500 stands for zero in the data rows.
Here are some numbered points:
[160, 666, 420, 205, 443, 661, 463, 597, 413, 593, 421, 371, 735, 622, 409] 0
[211, 310, 840, 704, 310, 444, 543, 609, 515, 477, 185, 237, 383, 667, 506] 1
[626, 474, 623, 581, 414, 706, 388, 507, 657, 600, 497, 364, 564, 441, 624] 2
[463, 366, 408, 408, 567, 639, 656, 467, 503, 431, 582, 568, 570, 479, 149] 3
[520, 741, 542, 241, 158, 379, 585, 476, 506, 408, 307, 296, 370, 760, 746] 4
[486, 653, 698, 616, 457, 550, 576, 465, 654, 673, 429, 509, 451, 426, 630] 5
[427, 366, 981, 581, 343, 381, 501, 584, 588, 506, 259, 267, 229, 348, 522] 6
[758, 631, 644, 498, 343, 465, 265, 301, 337, 634, 823, 907, 598, 711, 830] 7
[844, 418, 293, 224, 407, 473, 251, 413, 485, 444, 624, 717, 584, 820, 533] 8
[656, 432, 350, 348, 548, 525, 518, 281, 680, 670, 581, 719, 535, 503, 503] 9
[526, 499, 378, 666, 608, 577, 577, 536, 355, 483, 486, 553, 593, 495, 249] 10
[540, 580, 396, 455, 494, 683, 436, 278, 647, 570, 494, 438, 415, 425, 572] 11
[560, 595, 519, 223, 251, 700, 494, 447, 519, 533, 499, 516, 486, 525, 825] 12
[489, 394, 522, 342, 431, 226, 301, 313, 285, 254, 682, 384, 536, 507, 569] 13
New points follow, each followed by the numbers of its three nearest points above, nearest first.
[762, 402, 173, 590, 668, 449, 458, 445, 092, 576, 591, 999, 722, 470, 414] 10 9 8
[541, 563, 560, 361, 600, 316, 407, 781, 366, 463, 112, 180, 330, 381, 739] 6 4 5
[802, 204, 662, 590, 429, 681, 813, 459, 547, 708, 548, 955, 301, 424, 586] 9 5 2
[000, 384, 872, 490, 396, 501, 481, 584, 492, 318, 534, 232, 570, 544, 463] 1 6 0
[573, 511, 669, 581, 532, 411, 508, 532, 576, 080, 629, 494, 485, 342, 492] 13 10 2
[229, 862, 638, 542, 469, 696, 280, 289, 554, 476, 539, 242, 264, 300, 482] 11 5 2
[317, 652, 728, 793, 493, 383, 723, 860, 414, 291, 242, 169, 584, 368, 450] 1 6 5
[216, 467, 547, 457, 559, 696, 706, 586, 613, 476, 436, 473, 579, 510, 312] 3 10 0
[208, 260, 614, 698, 204, 477, 677, 355, 610, 474, 667, 178, 543, 528, 000] 3 1 10
[450, 599, 370, 511, 499, 449, 295, 533, 421, 248, 631, 584, 514, 500, 603] 13 10 11
[314, 460, 812, 356, 306, 185, 384, 498, 679, 538, 611, 251, 439, 523, 416] 6 13 1
